The rows of M fall into 4 groups, which share some directions, and each row is roughly a mix of its group's hidden directions.
M, 139 rows:
[[-10  14   6 -37  16 -30   9 -29 -12 -39]
 [ 37 -12  25  24   2  -7  34  39   5   1]
 [  9 -16 -12 -15 -28 -56   8  -7  10  26]
 [ 17  12 -15  22 -19   6  23  -2  12  57]
 [ -8  25   6  39 -15   7  15 -33  33 -23]
 [-15 -16   0 -51   6 -13  34  10 -23  19]
 [ 29   9   7  16   6 -48  -6   4  35 -25]
 [ -4 -15 -25  -1  15 -49 -10 -37  11  20]
 [  8  56   2  25  11  -6 -11 -13 -31 -17]
 [  7 -26 -11  16 -12  51 -21 -13 -19  26]
 [ 17  -9  15  48   7   9 -24  17  36  18]
 [  6 -32 -18 -44   2 -14 -31  18  -3  25]
 [ 16  35 -17  12  -5 -43 -11   6  29  27]
 [ 35 -43  -1   5 -19  -7 -30  14  -4 -28]
 [-29  35 -10  47  10  -7  24   2 -10 -16]
 [-41 -12 -50   6  15 -19 -19 -11   1  -6]
 [-39  10 -13  -3   5 -51   9  26  13  10]
 [-32  24 -24   3 -20 -19  38  22  21  13]
 [-14  28  -9   0   4  -7 -30  31 -47  16]
 [-18  -5 -16  41   7 -28 -21  29 -32  -8]
 [-16 -26   7  15   6 -46   8   0 -45  -5]
 [ 20  -9  25 -44  10  21 -26 -26 -21  -7]
 [-28  -3   9  29  15   0   6   9  40  42]
 [ 27  -3  27 -43  11  27 -17 -17 -25   7]
 [-41 -18 -30 -24  -4  14 -16  23 -15 -28]
 [ 38  18  45 -19  13  -8  24 -13 -18  -1]
 [-31  -1 -12 -25 -10   3  10  33 -43  23]
 [ -9   1  -5 -19 -10 -20 -23  45 -43  -9]
 [ -4  13 -44  14   4 -49  11 -15 -13 -17]
 [ 20   0  -8  -1 -16 -32 -53 -19 -25   3]
 [-31   5   8 -24 -31  -4 -23  41 -25  10]
 [ 17  -5  29 -10 -13  16  28  -3  24  49]
 [-14  15  39  33  15 -19  31 -11  27  -6]
 [-14  17  26  40 -34  16   6  10  21 -28]
 [-18 -32  -6 -21  28  31  -4 -31   0  31]
 [ -9   0  -3  44   9 -27 -15  34  20 -29]
 [-16   0  35 -35  34  16  16   1 -33  -6]
 [-17 -22  43  24  41 -14   2 -15   8   7]
 [ 22  12   2  41  14  20 -34 -21  -9  30]
 [ 39 -51 -16  12 -20  -9   2 -13  15  10]
 [-16 -20  17  44 -16  13 -12  24  33 -18]
 [-38  43  16 -27  -2 -12 -21  10 -21  -8]
 [ 38 -35 -12  32 -15   0 -17  33   3   9]
 [ 27  -9  27 -36  -3   7 -10  25 -35  25]
 [-32  17  19  13  30 -25  -1  34  29   5]
 [ 19 -29  22  -3   8 -39   3 -26  10  37]
 [-43 -38 -17   1 -15 -10 -22 -21   3  26]
 [ 17 -30  18   5  15  28  30 -11  20 -38]
 [ -7   3 -17 -38   6 -48  -2  11   9  34]
 [-18   9 -13  29   0 -23 -11 -35 -27 -38]
 [ 21 -16  -1 -17   4 -51  15   9   9 -39]
 [-25   6 -26  45  -7 -25  31  19  11  -3]
 [ 13 -42  17 -37  -4  31  -9  -4 -21 -18]
 [-24  -7 -43 -28   2  13  14  34   2 -25]
 [-16 -29 -16  -9   0   5   8 -52 -26 -22]
 [ 19  -1  12 -45   2  19   5 -31 -40  -1]
 [-25  20 -27   4   2 -14  52  23 -13  10]
 [ 15 -19  43  26 -17  -9  19 -32   6  24]
 [-16  -8 -29  -5  -8  22 -24 -23  26 -44]
 [-40 -24  18  19   7  11 -38  -7 -31  -6]
 [ -5 -10  -4  51  18  -6  -7  11  47   1]
 [ 32  -3 -42  33  -3   4  -5  38   0   9]
 [ 29 -43 -19  10   8  29  -7   6 -33 -14]
 [-37   5 -12   0 -31  40   7 -30   5 -18]
 [ -8   8   0  -1 -35  27  22 -16   5 -51]
 [-45 -20 -22 -28 -10 -16  -7 -26   6 -26]
 [  0  -8   7  21  -7 -17 -24  49  32  24]
 [-41  -3 -37  -5 -13 -10  35 -25  10  14]
 [ -6  15   8  27   8  59 -26  -9  -5  11]
 [-38 -16 -15   1 -17  18 -33   8  10  41]
 [-23   8  -4 -12  -2  -3 -33 -23   1  56]
 [-21  29  12 -13  -9 -37  20 -18  38  17]
 [ 17  -9 -18 -37 -17  15  -3 -49 -17  14]
 [ 14  -7 -16  25  18  20  -3  51 -32   1]
 [ 20  14 -22 -36  11 -31  39   4  19  11]
 [ 12 -30  18   9  42  29 -25 -10  -5  26]
 [ 53  -3  23 -22 -15  36   6   2 -11   1]
 [ -4 -22  -6 -34  15   3  11  35 -46  -7]
 [  2   2  10  16  18 -29 -50   6  37 -10]
 [-35  -8 -45  -8   8 -23  21   9  14 -28]
 [ 11 -35  -5  -9 -14 -26  29  45  10 -12]
 [-32 -22 -17  29  38  -7   2  27   0 -24]
 [ 16 -24  -5  32 -24  15   1  17  31  39]
 [  3  19 -27  -4  42 -18  16 -10 -37  23]
 [ 15  -5 -13  -2  19 -18   3  11  -9 -64]
 [ -5 -27  31 -32  16 -21  34  28   6  -9]
 [ 35 -24  24  25   5 -26   9   8  22  33]
 [-50 -27   0   6 -18 -12  -2 -18 -38   3]
 [-19   8 -30  -7  20 -46 -26  -4  19 -23]
 [ -2  14  10 -19 -12 -28 -25 -56   8  -5]
 [-18  -5 -24 -59  19   7   4 -16 -21  -5]
 [  6  32 -15  34 -24 -40  11  20  20   2]
 [ -9  12  -5 -19  14 -45  36  34  -4 -11]
 [-17  -7 -28 -46  -1  32 -14  19  27   4]
 [ 18 -44  -9 -23 -28 -28   3 -32   6   1]
 [ 22 -25 -36 -24  -5  42  -6  12 -22  -4]
 [-11  17 -18   6 -57 -11  19  14  20 -21]
 [ 30 -43   7  -7   8 -31  24  -8  30  -1]
 [ -6  -4 -27  41   2  10  27  41   7  21]
 [ 25  -8   3   2   4  -9 -45  11 -25 -43]
 [-19  -1  32  17 -29  27  11 -12   4 -44]
 [ 10 -10   1 -14  40  14  17 -10 -54  -1]
 [  3  -9  29   0  29   3  24 -54   7 -11]
 [-20 -19  -4 -14 -30  35  27 -13  32  22]
 [-27 -29 -17 -42  -5  16   1   2  -3 -39]
 [-15  37 -21 -38   0  40   4  20  -2   0]
 [ 23 -10   2  19  20  10  -3 -32  -3  54]
 [-17 -30  14  -1 -17  31  -8  26 -14 -43]
 [-10  13 -35  32 -10 -17  17  40  24  11]
 [-25 -17 -21   5 -36  13 -14   2  30 -39]
 [ 12  24 -34  22  15 -33  -1  25  17  29]
 [ 12  13 -15 -19  15   9 -51  -8  36  17]
 [ -3  40  11 -19   0  44 -25  24 -14   3]
 [ 44 -36 -22  36   3  15  -9   4  -5  11]
 [  9  19 -27  18  28 -47 -15 -14 -14 -19]
 [-15 -16 -33   4  -4  18 -26  11  18 -50]
 [ -4  12   4  19 -16  -6  65 -12 -14   6]
 [  6   7  15   4  19  28  -7 -52  17 -31]
 [ -1 -16  10 -29  14  -6 -36 -51  -3 -14]
 [  5  32   9  -4   1   2  29 -27 -28 -44]
 [-22 -21  -5   6 -22  35 -40 -12  32   6]
 [-38  44  10  -6  20   7  33  13  10  10]
 [ 11  27  -4  45   9   4 -20  38   5  25]
 [ 11  33 -22 -23 -49 -11  15  19   8  -6]
 [  1  27 -26  18 -10 -19  15  50  19  11]
 [  3 -14  23  36  55  -7   7  -5   3  17]
 [ 28 -13 -11  30  17 -30  11  26   4 -39]
 [-53 -28   9  12  11  17   5  -6  33  11]
 [  2  17  -8 -31 -30   9  35 -26   2 -36]
 [-10 -30  14   4 -18   7  28  32   4  45]
 [ -8  32   9  39   8  26   0  14  31  29]
 [-17   1  -8   8 -48  10 -48  -7  18  -2]
 [ 10  27  -6 -34 -57   8  -5 -11   0  -5]
 [-35   6   5 -38  -7  -6   7  37 -33 -12]
 [ 28  30  -2   9  -4  -7  44  -3  40  -6]
 [-35  21 -12  17 -15  14  13 -27 -21 -40]
 [ 21  -3  13 -45  17 -32   8  -2   1  38]
 [ 21  -2  -9  11  44  14  27 -35   1 -27]
 [ 44  25  17  -5  -3 -13 -40  27  12  -2]]

Here is one row from each group, named. Which group is each of the other rows in?
[ -5 -23  52  33   6  14 -21  -8  13 -12] | B
[ -7 -46  26  12   7  31 -29  15 -17 -13] | G
[ 17 -18   5 -41   9 -13  50  14   6  13] | V
[ -2  -1  13 -35 -11 -30 -27 -25 -10 -39] | F

[  1 -23  10 -26 -13  29  -1 -46  -4 -31] | G
[  4  35   5  16 -44 -29  17  21  12 -19] | B
[-23 -23 -25 -36  -5  -4 -11  31 -35  -9] | G
[  0  -1 -10 -15   4  34 -20  49   5 -33] | V
[-10  21 -16  37 -18 -47  10   9  15 -22] | B
[ 10  -2 -13 -23   8 -29 -26 -14 -49 -22] | F
[ 21   2  25  46  20  17   3 -28  28   2] | G
[-11  -3  -2 -30  14 -42  24 -16 -32  26] | V
[ 15 -11   5  -1   7  22 -15 -62   6 -20] | F
[ 20   0 -24  13  -7 -32 -31  20 -35  27] | F
[  0 -20  22 -45  -3  43  -6 -21 -17  -4] | B
[ 22 -37  -7  -4 -13 -30  36  -4  34   0] | F
